Some points, one per row:
< 26 -37  24  16 -37 -12 -46 -19>
<-11 -46  10  47 -19  10   3  -7>
<-16 -27  45  60  21  46  24  -7>
<-22   1  34 105   3 -10  38  29>
<-16  18  15  79  21 -19  -6  63>
<-19  -7  -6  24 -35 -12  36 -49>
<-28  39  20  25  17  -5  21 -25>
<-31  24  -5 -14  26  31  10 -26>
<-12  17  -6 -62  44   3   5 -18>
<  5 -21  30 -13 -45  10 -21 -48>
<  5 -19  27 -12 -46   7 -21 -46>
< -4 -14  45 -12 -66  29 -15 -53>
< 26  11  26 -25 -43 -48 -12 -39>
< 27 -32   4  -7 -25  -8 -20 -51>
<-17 -29 -65  -6 -27   4  31 -56>
<-18 -30 -66  -6 -33   2  32 -54>
<-27  21 -40  -5  21  11  16 -35>
< -5  24 -36 -42  66 -30  13   1>
< -5  24 -38 -39  66 -30  13  -1>
< 13  10  13  40 -31 -74   9  -8>
< 13   9  13  38 -20 -71  10  -5>
< 30   6 -31 -46 -22 -52 -16 -22>
< 13 -15 -44 -46  -1 -24   3 -32>
< 22 -29 -79 -10 -26 -36 -33 -29>
< -4  -3   9 -15  17  50 -56 109>
<-39  -2 -21 -48  20  49 -24 120>
<-53  -6  -2 -58  28  18 -35  72>
<-53  -3  -4 -57  25  19 -35  72>
< -8  36   3 -18  14 -18  -5  71>
<-10   4  37  62 -32  43 -25  80>
<-29 -13  26  61 -12  73  -6  65>
< 19 -42   5  45 -60  32  -7  21>
< 19 -37   5  43 -63  28  -7  23>
Then 16 other points, each followed by its number:
< 23 -21  -4   2  -8  57 -10   8> 0
< 23 -18  -2   1 -18  55 -10   9> 1
< -5   1  27 -15   8  97  30 -25> 2
<-28  41  21  29  21   0  22 -23> 3
< -8  31  18 -23  45 -24  17 -14> 4
<-12  36  22 -36  26 -32  -4  -3> 5
< 19 -17  12  -3 -52  33 -11  -6> 6
< 36 -48   4  16 -62  43 -37  -3> 7
<  7 -40  23  37 -58  -1 -17 -22> 8
<-12 -63   7  37 -45  31   2 -30> 9
<-17 -39  42  49   1  71  22 -29> 10
<-3 22 -2 30 -2 25 39 12> 11
<-29  50  26  37  42 -23  23   0> 12
< -7  44  24  -9  64 -44  18  13> 13
< -7  44  24 -12  52 -42  18  12> 14
< -9  22  -2 -53  66 -13   6  11> 15
Which two of these numbered points are nearest to each point below, looking only along the 2 directions in which the first points spread most? Their numbers follow each, nearest first.
< -9  22   0 -54  68 -13   6  10> > 15 13
<-14 -60   9  38 -38  33   1 -32> > 9 8
<-12  38  25 -37  21 -27  -4  -2> > 5 4
<-10  36   3 -21  19 -16  -5  72> > 13 14
<-3 21  1 29  2 25 39  9> > 1 11
< -9  23  -3 -52  69 -20   6  11> > 15 13
<-41   6  49  92  27  21  73   0> > 10 7
<-35  57  23 -21  36 -43 -23  37> > 13 14
< -7  14 -39 -53  46  -5  12 -28> > 5 4
< 19 -19  11  -5 -52  39 -10  -2> > 6 7
< 24 -40  23  19 -40  -9 -47 -22> > 9 8
< -8  22   0 -52  69 -15   6   9> > 15 13
<-10  22  -4 -53  66 -14   6   9> > 15 13
<  5 -43  22  36 -63   0 -18 -20> > 8 9
<-29  38  19  30  20  -2  21 -25> > 3 2
<-10  24  -2 -53  69 -16   7   7> > 15 13
< 11   0   5  28 -48 -43   8 -31> > 8 9
<-11 -52  14  47 -25   9   3  -6> > 7 10
< -9  26  -3 -53  64 -13   5  10> > 15 13
<-36  24  27  64  39  14  28  31> > 11 0
<  4  29   7 -26  57 -25   9  29> > 13 14
< 30   3 -37 -45 -22 -59 -16 -21> > 4 5
<-27  41  19  28  25  -1  21 -22> > 3 2
<-14  -6  59  88  29   7  47  21> > 10 7
< 36 -20  -5  29  -9  87  13  53> > 11 0
<  4  31  12 -25  52 -24  10  31> > 13 14
<  2  14 -19 -69  60   7  -3  27> > 15 13
